Each row of D is roughly a mix of the hidden directions of one of several groups.
D, 110 rows:
[-.07 -.07 .10 -.01 -.13 .01 -.01 .16 -.34 -.45 -.08]
[-.01 -.07 .06 .16 .05 -.06 -.10 -.36 .38 .24 .07]
[.15 .05 -.09 .13 .00 -.04 .33 -.30 -.22 .12 .27]
[.16 .03 .02 -.30 -.14 .07 -.29 .19 -.04 -.25 -.24]
[-.14 -.01 .25 -.08 -.14 -.08 .41 -.05 .00 .01 .31]
[-.01 -.21 .21 .19 -.08 -.15 .20 .14 -.39 .04 .14]
[.05 .08 -.15 -.44 .14 .10 -.16 -.03 .05 -.15 -.28]
[.07 .55 .05 -.13 -.19 .09 .06 -.03 .00 -.05 -.06]
[.11 .06 -.09 -.34 .10 .03 -.04 .14 -.30 -.31 -.16]
[-.04 .20 -.24 -.24 -.16 -.10 -.04 -.37 -.19 .11 -.07]
[.17 -.29 .00 .18 .12 -.13 -.14 .04 -.40 -.16 -.10]
[-.12 .31 .16 .14 -.29 -.02 .23 .08 -.07 -.14 .25]
[-.29 .08 -.24 -.09 .18 .02 .03 -.33 .20 .19 .09]
[-.01 .07 -.16 -.05 -.43 .02 .09 .21 -.31 .13 -.03]
[.46 .08 -.17 -.05 -.28 .05 .21 -.03 .03 .09 -.03]
[.24 .14 -.05 -.23 -.21 .14 .09 -.03 -.42 -.11 .00]
[-.02 .22 -.23 -.05 -.22 .14 -.06 .03 -.01 -.07 -.45]
[-.13 .25 -.02 -.06 .03 .12 -.16 -.13 -.08 -.47 -.12]
[-.25 .10 .20 -.07 .03 .09 -.12 -.25 -.09 -.41 -.09]
[.21 -.21 -.33 -.26 .01 .15 .19 .00 -.20 .02 -.14]
[-.16 .25 .00 .29 -.27 -.07 .07 .24 .23 .08 -.11]
[-.08 .21 .10 .16 .02 -.02 .32 -.16 .00 -.12 .39]
[-.12 -.09 .10 -.04 .34 .26 -.04 .16 -.37 -.05 -.01]
[-.14 -.20 -.24 -.10 .05 .06 .07 -.37 -.28 -.02 .17]
[.08 -.04 -.23 .31 .24 -.02 .17 -.09 .12 .26 .23]
[-.11 -.03 .02 -.35 .03 .07 -.15 -.10 -.15 -.27 -.34]
[.00 .21 -.03 -.37 .20 .19 -.13 -.26 .04 -.18 -.07]
[-.22 .12 -.02 .11 -.22 -.07 .26 .06 .17 .38 .07]
[-.06 .04 .18 -.34 .29 .32 -.14 -.01 -.01 -.10 .13]
[.03 .04 .11 .18 -.19 -.31 -.04 .26 .09 .00 .35]
[.10 -.18 -.21 -.10 -.06 -.27 .36 .05 .09 .28 .03]
[.40 .18 .20 -.15 .11 .22 .13 .12 -.09 -.14 .06]
[.04 .09 .08 -.07 -.35 -.16 -.07 .32 -.09 -.30 -.10]
[.09 .12 -.28 -.41 -.08 .00 .05 .04 .26 -.12 -.15]
[.04 -.10 .04 -.08 .08 .26 .08 .07 -.43 -.29 -.13]
[-.04 -.01 -.23 -.37 -.10 .05 .03 -.18 -.18 .32 .13]
[-.19 .19 .34 -.25 -.21 .05 -.10 -.05 -.08 -.22 -.11]
[-.02 .33 -.03 -.10 -.30 .01 .14 -.31 .02 .00 -.25]
[-.04 .08 -.10 .33 -.03 .08 .24 .16 .14 .21 .32]
[.16 -.19 -.26 -.32 -.04 -.05 -.10 -.05 -.18 -.14 -.28]
[.06 .13 .16 -.23 -.21 -.02 -.09 -.04 -.25 -.38 -.16]
[-.08 .00 .12 .25 .15 -.10 .01 -.05 .32 .29 .29]
[.12 -.27 .04 .22 -.21 .00 .15 .28 -.31 -.01 .11]
[-.11 -.04 .28 -.13 .19 .17 -.25 .14 -.14 -.32 -.06]
[.02 .19 .05 -.08 -.13 .19 -.20 .08 -.13 -.31 -.36]
[.01 .22 .04 .08 -.38 -.04 .24 .26 .07 .04 .21]
[.11 .09 -.23 -.09 -.13 -.25 -.20 -.01 -.11 .05 -.41]
[.09 -.01 .10 .29 -.34 .03 .00 .35 -.05 -.09 .18]
[.13 -.08 .03 .18 -.32 -.17 .19 .07 -.27 .22 .18]
[-.04 -.02 .08 -.16 -.03 .00 .01 -.23 -.39 -.32 -.20]
[-.24 .05 .34 -.06 .23 .07 -.24 -.06 -.13 -.24 .12]
[-.17 .15 -.06 -.27 .00 .27 -.15 .34 .13 -.09 -.17]
[-.28 .24 .03 -.24 -.08 .11 .01 -.20 -.03 -.12 -.33]
[.29 .11 -.15 .18 -.34 -.20 .20 -.14 .02 .15 .05]
[.17 .00 -.20 -.02 -.11 .21 .24 -.08 -.37 -.11 -.22]
[-.16 .15 .09 .38 -.03 -.01 .20 -.21 -.02 -.20 .24]
[.00 -.12 -.14 -.41 .03 .00 -.13 .10 .01 .05 -.39]
[-.06 .27 -.18 -.28 -.02 -.01 -.40 -.08 .17 .05 .02]
[-.01 .26 -.13 -.14 -.02 .02 .21 -.35 -.04 .25 .23]
[.01 .02 .04 -.08 .08 .34 -.02 .09 -.37 -.30 -.14]
[.11 .29 -.04 .10 -.34 .06 .20 .10 -.31 -.11 -.03]
[.22 .19 -.16 .08 -.21 .01 .07 .25 .22 .21 .25]
[-.28 .02 -.04 -.30 -.01 -.19 -.19 -.21 .14 -.04 -.29]
[-.01 .26 -.08 .06 -.14 .08 .01 -.03 .46 .23 .13]
[.36 .04 .05 -.05 .11 .02 -.03 .36 .10 .01 -.31]
[-.04 .19 .05 -.01 -.14 -.27 .03 -.33 .09 .32 .18]
[-.11 -.11 .06 .25 .17 -.17 .06 -.06 .25 .30 .28]
[.23 -.29 -.09 -.21 .18 .08 -.08 -.18 -.26 -.15 -.16]
[.23 .00 .07 -.06 .19 .21 .04 .08 .24 .23 .35]
[-.21 .14 .19 .04 -.22 -.07 -.27 .26 .21 -.11 -.18]
[-.29 .24 .29 .05 .00 .06 -.07 .22 .30 .01 .10]
[.12 -.01 .01 .08 -.23 .10 .10 .07 -.44 -.31 .00]
[-.11 .22 -.18 .21 -.04 .01 .33 -.28 -.05 .12 .21]
[-.12 -.04 -.37 -.30 .20 .09 -.08 -.11 .09 .16 -.19]
[.22 -.13 .20 -.12 -.05 .09 -.13 .07 -.31 -.37 -.04]
[.27 .07 .00 -.07 -.14 -.11 .15 -.30 -.35 .08 .18]
[.19 .19 .02 .02 -.17 .17 .11 .10 -.33 -.33 -.09]
[-.02 -.03 .17 .37 -.24 .11 .03 .25 -.02 -.11 .27]
[-.18 .13 -.21 -.14 -.18 .11 .06 -.32 -.31 -.11 .11]
[-.28 -.03 .15 -.22 .30 .26 .18 -.18 -.04 .04 .05]
[.28 -.31 .01 .21 .18 .08 .09 .06 -.30 -.06 .15]
[-.11 .19 -.05 .18 -.06 .04 .31 .13 .09 .32 .27]
[-.02 .05 -.23 -.41 .05 .02 -.13 -.34 -.11 .09 -.07]
[-.13 .05 -.08 .08 .16 -.23 -.15 -.08 .40 .17 -.23]
[-.16 .41 .05 .11 -.11 .11 -.09 .15 .32 .14 .07]
[.22 -.03 .28 -.39 -.07 .06 -.25 -.02 .11 -.11 -.05]
[.30 -.04 -.25 .26 -.21 -.18 -.09 .27 -.08 .03 -.07]
[-.11 -.13 -.03 -.09 .33 -.10 -.22 -.11 .37 .09 -.15]
[.27 .04 -.26 -.29 -.03 .31 -.04 .04 -.04 -.03 -.24]
[.03 -.05 -.02 .35 .06 .00 .30 .08 -.07 .09 .38]
[.04 .20 .25 -.01 -.17 .20 .25 -.20 .02 -.10 -.31]
[-.12 .06 -.42 .02 -.08 -.06 -.11 .16 .22 .23 -.20]
[-.17 .11 .05 -.10 -.05 .03 .13 -.26 .04 .25 .42]
[.18 -.01 -.20 .02 .22 .02 .02 -.15 .35 .31 .13]
[.09 .39 .03 .10 .17 .00 .06 .06 .37 .01 -.19]
[-.20 .33 .01 -.21 -.26 .10 .22 .09 .22 -.07 .08]
[-.04 -.12 -.21 .39 -.11 -.07 -.22 .06 .09 .20 -.22]
[.24 -.30 -.17 .10 .17 .10 -.11 .27 .20 .14 -.10]
[.14 .25 -.16 -.28 .33 .03 -.11 -.21 -.08 -.15 -.10]
[.18 -.42 -.17 .13 .22 .00 .03 .16 .14 .20 -.02]
[-.15 .07 .05 .17 .14 -.15 .05 -.51 .12 .04 .07]
[-.02 -.04 -.11 .43 .05 .07 .16 .15 .05 .24 .26]
[.23 .16 .05 -.20 -.20 .18 -.15 .20 .22 -.26 .11]
[.09 -.21 .10 .17 -.20 .07 .05 .43 -.21 -.13 -.02]
[.02 -.22 -.08 .50 .12 -.12 -.06 .16 -.13 .04 .07]
[-.20 .07 -.21 -.02 .20 -.04 .09 -.33 .22 .26 .12]
[-.06 .13 -.20 .13 .10 -.13 -.28 -.32 .04 .01 -.32]
[-.31 .34 .06 -.14 -.19 -.06 -.03 .17 .27 .05 .06]
[.26 .05 -.11 -.13 -.16 -.06 -.05 -.10 -.40 -.19 -.23]
[.07 .03 .09 .16 -.26 .08 .07 .49 -.10 -.07 -.08]

One row of each group comes first, with its name. Which group is each row after those in?
[-.13 -.09 .06 .36 -.12 -.18 .31 .02 -.18 .10 .20] : (70)
[-.31 .18 .19 .23 -.10 -.14 .27 -.12 -.10 .02 .19] : (58)
[-.05 .23 -.09 -.36 .11 .20 -.15 -.21 -.02 -.23 -.14] : (45)

[.23 -.09 -.01 -.16 -.12 .12 .08 -.04 -.31 -.28 -.29] : (58)
[-.04 .06 .24 .15 .23 .34 .04 .00 -.28 -.15 .17] : (58)
[-.19 .20 .02 .13 .30 .07 .07 -.24 .35 -.07 .09] : (45)
[.02 .17 .13 -.20 -.14 .13 -.16 .01 -.08 -.32 -.35] : (58)
[.35 .37 -.15 -.23 -.01 .00 -.17 .03 .13 .01 -.03] : (70)
[.26 .18 .31 -.16 .28 .10 .02 -.12 .18 -.04 .18] : (45)
[-.04 -.26 -.29 .03 -.07 -.08 .24 .18 -.34 -.07 -.09] : (58)
[-.10 .02 -.06 .29 -.11 .00 -.06 .11 .15 .48 -.05] : (70)
[-.04 .24 .05 .22 -.27 -.04 .00 -.14 .39 .07 .16] : (70)
[-.08 .22 .11 -.17 .19 .02 .15 -.36 .21 .12 .20] : (70)
[.24 .11 .10 .40 -.11 .09 -.19 .11 -.16 -.20 -.11] : (58)
